(in the rows, 128 means zero)
Named turns come first, each shown by rows before and after it. Which turns, in which order, take the first row of each pair that follows to the second? Write the first one first, as in the answered first pair.
turn Tagim:
[140 121 129 134 132 138  92 161 137 123 162 144 120 118 168 130 167 158
 122] |-> [160 110 124 117 159 110 164 110 127 175 111 113 116 108 106 131 129 114
 141]
[ 97 129 147 143 149 146 139 119 115  83 125 124 152 134  81 141  75 106
 131] |-> [115 158 142 132 143 153 101 139 125 105 180 138 187 124 127 132 135 152
 104]
[101 139 114 139 126 125 101 113 141 137 147 140 172 124 139 142 150 146
 122] |-> [104 125 117 139 140 109 137  89 133 145 110 125 156 124 101 145 114 112
 140]
[135 137 124 129  97 138 108 118 120 136 156 129 134 113 138  93 174 161
 127] |-> [134 117 124 129 113 121 154  87 110 137 103 110 110 117  89 100 122 119
 152]
turn mege:
[124 115 108 128 152 100 106 128 135 128 159  97  92 138 165 125 124 132
 116] |-> [124 125  97 123 146  90 123 110 133 145 152  88 100 131 158 116 123 130
 120]
[ 85 107 132 157 157 120  99 119 180 144 100 112 118 101 129 129 129  92
 166] |-> [ 86 107 131 149 156 118 109 105 179 154  96 108 128  98 120 129 126  89
 164]
[129 144 108 114 146 123 131 108 129 164 134 110 169 109 106 122 144 122
 114] |-> [131 128 126 121 166 142 119 127 129 141 147 120 172 124  97 141 129 118
  94]
[141  81 120 143 150 108 148 101 124 136 122 102  93 112 123 128 129  97
 142] |-> [141  76 128 141 158 113 145 105 124 127 125 104  99 115 120 136 120  95
 131]
turn Zaf:
[ 80 113 134 177 165 130  72 183 165  52 130 175 123 149 110 148 121 104
 122] |-> [ 91 113 134 168 194 125  73 169 172  72 132 169 147 145  93 161 116  97
 112]
[174 138 153 101 173 138 119 143 138 169 177 132 177 126 134 150 153 135
  79] |-> [153 164 114 104 154 109 103 126 161 199 148 119 173 100 140 123 180 132
 118]
[131 113 151 140 163 130 105 158 131 174 137 129 149 111 127 138 119 119
 102] |-> [116 126 129 142 149 115  96 147 144 188 116 122 141  97 136 121 132 121
 123]
[139 133 136 123 152 161 103 126 147 135 146 139 128 135 143 152 138 143
 112] |-> [137 140 124 121 155 156  99 117 153 150 140 131 132 126 140 145 140 141
 118]
turn lume:
[134 167 115  94 111 109 150  90 124 166 138 130 122 108 100 116 149 170
 112] |-> [153 144 150  96 134 135 157 111 110 137 164 142 125 130  94 145 129 170
  79]
[171  94 132 147 162 159 158 122 114 107 162 153 139 154 113 181  88 138
 108] |-> [140  98 104 172 181 139 103 126 164 111 115 145 127 133 107 188  98 104
 146]
[ 94 130  91 139 157 109  89 117 152 154  95 112 135 116 109 153 126 126
 150] |-> [106 148  82 114 119 106 133  93 122 176 112 107 144 113 122 122 140 155
 144]
turn riz:
[119 142 111 118 146 123 142 129 143 166 104 128 106 127 104 126 127 126
 144] |-> [114 136 119 130 130 136 123 156 137 131 115 137  82 139 139 121 139 139
 146]
[177  82 154 144 175 118 181 135 111 130  69 113  43 136 108 149 105  71
 169] |-> [ 76 126 124 185 147 142  26 176 173  63 113 151 122 134 140 157 131 110
 144]
[103 135 141 132 135 144  74 148 138  91 177 154 177 129 111 188 104 140
 133] |-> [165 109 156 100 158 125 175 109 104 146 148 123 142 126  78 185  85 110
 147]
[182 151 129 115 157  99 111 163 130 174 153 153 105 101 155 132 185 122
 142] |-> [167 163 124 118 158  99  92 161 141 173 156 157 123  98 152 134 184 125
 139]
Then:
(two turns a pair)
[185 121 145 125 146 147 129 138 131 147 135 133 127 153 106 154 134 132
  84] |-> [186 124 133 140 124 138 111 156 136 138 126 131  87 144 143 136 161 137
 113] -> Zaf then riz
[ 93 124 107 138 122 103 101 116 153 120  94 138 167 154 104 145 128 108
 119] |-> [139 107 119 123  89 103 171 117 107 123  92 129 105 165 134 115 140 122
 134] -> lume then riz
[105 140  97 107  81 106 149 139 118 121 150 123 145 122 168  72 163 154
 134] |-> [110 132 118  93 121 120 154 127 117 133 175 130 207 130 120 109 127 142
  90] -> lume then riz
[132 154 110 143 152  91 123 117 118 133 116 141 108 106 128 123 143 108
 165] |-> [122 160 105 136 141  88 127 107 115 132 117 141 120 106 122 115 135 114
 164] -> Tagim then mege
[124 133 139 139 119 140  91 163 136 122 144 133 102 133 168 130 158 140
 123] |-> [122 150 117 116 138 115 120 109 146 184 124 109 148 105 116 125 144 125
 128] -> lume then riz
